One turning vector, and how many steps it has turned:
The counts run from 0 to 1067.
[ 97 130 131 120 118  90 113  77 127 113 144  79 117 160 113 146 117 117
 158 134 153  98 135  69 104 144 144 142 112 120 110 137 129 209 125 116
 137 121  97 160 121 155 110 153 111 117 125 176  79  85 116 127 145  66
 130 138 120 152 115 123  97 167  86 171 117 133]
565
[ 59 135 165  97 116 135 142 108 118 138 118 111 138 131 142 130 118 147
 125  93 141 100 129 109 182 118 136 127 105 112 128 159 134 184 117  98
 117 131  94 152 148 139 103 110  96 148  98 183 143  86 145 122 149  63
  62 132  99 134 146  96 128 114 102 134 124 105]
446
[ 79 143 161 164  88  80 128  77 143  86 123 112 122 154  96 151  89  83
 136 139 110 101 160 137 137 146 109 147 131 107 110 131  95 165 119 118
 149 131 125 176  86 122 143 151 146 157 150 161  95 131 121 146 120 116
 100 130  89 145 114 139 126 187 137 170 144 149]
397
[ 75 146 179  76 104  88 105 105  84 112 101 133 140 156  99 144 112 137
 124 124 139 114 157 153 160 157  82 139 158 125 110 109 129 168  80 105
 180 157 110 173 123 138 145 139 104 141 171 151 126  82 120 128  97 114
  90  88  97 137 129 100 137 152 149 168 133 136]
391
[ 53 132 142 127 122  88 119 114  87 139 126 136 177 163 105 102  99 118
 166  80 104 135 146 121 106 128 135 156 142 138 151 170 142 179 117  77
 146 126 120 103 137 174 155 145 126  99 136 159  80 128 146 103 157 124
 101 128 127 125 136  98 143 140 110 143 113 178]
730
[ 72 108 163  96 129 120 141 133 147 143 125 147 115 145 113 128 128 106
 132 145 145 116 139 143 201 132 118 153 118  85 137 164 112 177  68 136
 129 156 106 168 102 171 103 126 121 117 114 147 164 108 130 108 165 111
  73 122  92 118 148  76 155 136 165 114 156 126]
859
[ 64 125 152  66 130 108 124 120  88 144 127 150 153 154 104 122 142 127
 158 130 143 138 156 140 153 137 121 167 142 126 149 139 145 185  65 124
 144 158 106 114 138 194 135 146 122 101 147 147 120  87 134 103 140 124
 101 107 117 124 161  84 169 137 117 120 137 173]
738
[122 104 147  85 139  90 118  89 113 111 140 120  86 146  95 133 135 107
 162 158 159 108 139  87 172 168 127 176 131 104 154 130 113 171  93 138
 158 122 124 187  94 188 114 148 129 118 130 138 121  97 136 115 124 121
 112 127 106 130 172  79 113 126 143 137 164 125]
779
[ 67 154 140 140 120  57 126 101 124 126 124 130 104 179 114 139 117  83
 139 148 140 131 137 137 121 145 127 185 136 109 127 147  89 190 109 120
 148 128 123 165  49 135 119 154 150 120 138 148 107 133 110 108 131 153
 105 120  87 129 128 100 150 164 151 161 119 136]
185
[106 131 152 139 102 112 121  92 155 109 153  97 133 141 110 145 114 115
 165 140 137  89 136  82 125 121 139 134  97 106 111 140 130 193 110 136
 139 149  95 138 129 158 126 156 114 114 112 182  78  76 124 140 171  66
 128 149 112 144 111 129  98 193  95 153 127 151]
127
[ 76 133 188 114 119 132 133  98 112 106 123  90 148 145 135 115 103 119
 132  92 122 103 116 114 175 110 114 101 125 108 132 146  98 152 104  81
 131 122  94 168 161 105 129 168 110 134 114 156 130  82 107 159 130  53
  79 120  97 138 114  86 123 155 142 137 106 138]
241
[ 54 141 131 140 110  81 119 122 138 145 118 143 128 187 111 122  88  81
 144 149 155 106 138 115 120 123 142 142 136 113 110 168 116 216 110 108
 109 117 110 166  95 143 103 142 119 151 141 169 128 130  80  99 154 111
 110  95 103 156 109  89 148 144 138 153 115 133]
419
[ 74 125 125  98 128 102 124  77 121 164 134 123 109 141 121 117 149 119
 159 121 142 122 167  79 158 140 157 196 113 125 151 171 146 192 105 151
 121 139 133 139 119 181 119 147 151 114 118 170 113 105 148 101 152 132
  93 137 121 134 195  92 146 118  85 120 139 154]
965
[ 98 152 151 126 158 100 139 149 106 113 148 138 110 165 121 115  92  74
 151 143 111  94 115 122 104 136 136 152 111 168 143 138 139 163 102 107
 145  83 140 169  73 163 128 158 140 104 101 143 104 107  95 120 172 101
 120 145 101 148 127  66 135 158 129 137 142 172]
696
[103 132 164  63 152 108 142 158  77 114 127 128 124 134 134 104 120 135
 156 123 116 104 107 137 161 130 117 150 132 133 161 133 132 158  83  92
 173 107 110 169 116 183 121 131 108  88 104 136 151  99 131 117 155  86
  89 126  96 117 148  45 145 129 137 127 141 130]
895
[ 76 142 161 101  96 102 116  86  89 118 122 119 173 146  96 126 119 125
 157 113 111 114 175 120 154 108  95 127 134 136 129 134 145 177  96 113
 144 156  98 121 161 161 165 147 121 112 162 159 112  91 123 146 118  76
 110 101  97 143 117 131 141 172  93 137 122 183]
949
[ 92 126 136 138 109  96 137 113 131 127 148 120 105 172 128 111  92  84
 141 135 138  84 124  74 146 138 164 153 114 128 138 169 114 196 148  99
 109  70 123 177  97 149  88 144 117 148 108 167 119 129 105 118 160  97
 109 137 106 164 130  84 121 128 109 140 132 137]
21
[ 82 156 157 160 113  77 125  67 116  78 118  91 129 150 112 151  92 103
 133 104 107 102 147 121 119 140 104 128 124 112 103 133 102 170 132  95
 165 130 113 175 103 111 148 146 127 146 143 169  94 107 118 143 121 104
  92 141  95 142 105 141 109 165 131 189 120 132]
598
[ 81 144 156  77 112  79 118 120  99 125 105 149 119 144 120 132 121 126
 128 144 142 116 167 145 184 147  84 168 144 106 133 128 117 176  76 129
 182 140 124 174 101 165 140 130 125 138 162 148 161 110 134 123 114 129
  81  96  85 127 149  76 165 141 152 134 149 137]
191
[122 131 132 115 128  67 110 114  97 110 117 114  97 161 118 111  94  95
 170 136 150  95 125  79  90 158 131 153 136 136 124 138 119 190 124  94
 168  89 121 178 114 159 134 169 110 117 138 153  79 106  98 118 136 115
 142 133 119 150 121  81 115 151 121 177 128 136]
576
[ 89 132 166 176 142 103 141  87 150  91 153 156 111 133 101 143 114  48
 151 129  85 120 153 142 166 130  97 144 109 136 142 153  94 129  89 128
 138 138 131 167  91 153 151 154 163 129 121 126 114 106 131 146 164 125
  97 153  87 127 153 115 127 172 140 125 154 196]
79
[118  99 152  88 120  94 129  96 105 111 126 129 125 118 102 108 148 122
 176 117 131 130 146 109 187 132 108 168 142  78 160 141 103 158  82 134
 166 154 104 149 134 202 152 166 143  94 130 136 114 105 147 129 143 122
 100 117 113  95 160  73 147 141 131 123 143 150]
545
[ 74 146 161 166 130  97 116 107 151  99 140 151 121 127 121 135 100  68
 151 119  94  94 178 124 145 121 107 117  94 163 110 148 123 147  88 127
 125 142 137 161 118 139 155 164 167 132 122 148 115  86 104 150 174 104
 109 149  92 138 137 120 124 179 113 130 139 199]
83
[113  92 167  87 119  96  98 117  95 119 122 112 144 150 114  94 108 143
 179  91 135 123 117 110 135 158 113 143 159 100 141 128 102 160  92  97
 175 133 113 152 166 159 154 185 117  96 138 149  82  95 121 120 143 109
 128 111 129 109 144  61 136 138 137 157 124 141]
347
[ 97 137 168 130 136 104 121  51 146  90 145  84  96 138 106 172 129 115
 131 132 135 104 145  93 155 167 122 162  95 118 130 122 112 161 123 143
 142 149 127 185  88 122 116 152 140 154 120 166  92  80 155 129 118 102
  94 167 103 145 163 124 104 157 121 166 140 127]
794
[ 85 144 128 150 147  48 135  89 126 105 126 120  91 169 113 143 100  74
 146 131 119 104 136 101 109 167 144 160 123 121 127 159 103 172 130 105
 148 102 128 179  61 151 115 127 123 142 130 157  94 120 122 104 139 147
  99 148 104 141 139 113 107 135 136 177 151 123]
809
[ 66 149 166 142  69 101  95  99 134 122 126 124 150 150 129 121  87 118
 124 108 131  91 163 111 154 129 122 125 124 139  93 140 123 186 123 115
 127 137 117 164 133 101 142 159 136 174 154 187 118 108  94 150 129  92
  97 109  98 165 113 111 137 167 110 151 118 159]
204
[ 60 147 156 126 169 103 150 119 120 120 148 147 110 173  83 137 129  76
 145 149 115 140 138 156 137 137 132 184 103 143 161 143 129 162  68 144
 126 142 135 140  70 179 123 149 156 101 111 127 108  97 137 109 162 134
  95 147 101 124 161  92 142 156 145 131 138 180]
502
[ 83 102 170 160  94 104 115  92 158 104 145 134 161 142  74 125  94  80
 175 111  96 115 141 118 143 124 127 134 121 108 125 148 108 158  96 130
 134 146 120 124 148 173 161 187 149 121 134 155  72 114 124 146 169  88
 117 134 120 129 124 124 125 178 114 136 124 193]
317
[ 75 135 202  81 153 155 141 121 108  98 140 122 122 139 119 138 122 136
 119 125 125 105 122 149 193 139 109 139 101 147 150 117 128 136  72 123
 138 132 119 171 119 146 126 138 121 133 102 139 152  68 149 144 145  71
  76 139  94 129 166  81 131 141 148 119 145 155]
472
[ 75 140 154 155  90 111 135  69 154 122 142 100 118 154 119 136 102  89
 145 128 140  94 135  85 163 117 163 144 117  93 118 156 102 189 133 130
 107 119  97 166  98 117 104 146 141 154 111 180 115 129 120 143 142  72
  89 137  90 153 119 126 119 165 112 139 113 135]
10
[ 72 163 163 156 130 117 152  92 136  94 163 116 123 149  97 155 124  84
 139 153 100 103 147 145 135 111 116 153  99 143 139 128 129 162  97 141
 136 132 124 145  71 156 130 144 149 121 120 155 105 101 148 153 147  87
 101 153  90 146 126 144 114 198 112 145 146 186]
714
[ 62 153 160 116 164 112 152  95  76 101 129 105 134 131 131 123 119 131
 137  70  82 103 138 128 162 129 115 141 116 150 161 161 114 134 134  71
 136 111 118 163 137 141 146 110 118 134 100 154 126  93 171 140 133  96
  50 161  97 125 161 109 109 118 101 148 139 134]
52
[ 72 143 164  94 127 117 137 109  99 113 133 144 147 123  97 145 138 119
 146 136 101 108 175 151 193 123  82 138 124 140 150 133 148 153  59 134
 157 167 111 136 135 193 151 129 134 111 143 146 146  83 154 138 132  86
  93 121  97 119 162 110 141 167 117 120 159 181]
512
[ 99 153 172 128 127  95 104  84 131  93 137 108  94 155 113 154 121  95
 128 156 154 104 149 116 133 170 109 149 112 140 102  99 118 159  94 136
 151 140 127 194  83 121 132 167 143 140 141 149 105  77 105 139 115 111
 112 128  95 151 131 103 120 181 147 165 137 150]
590
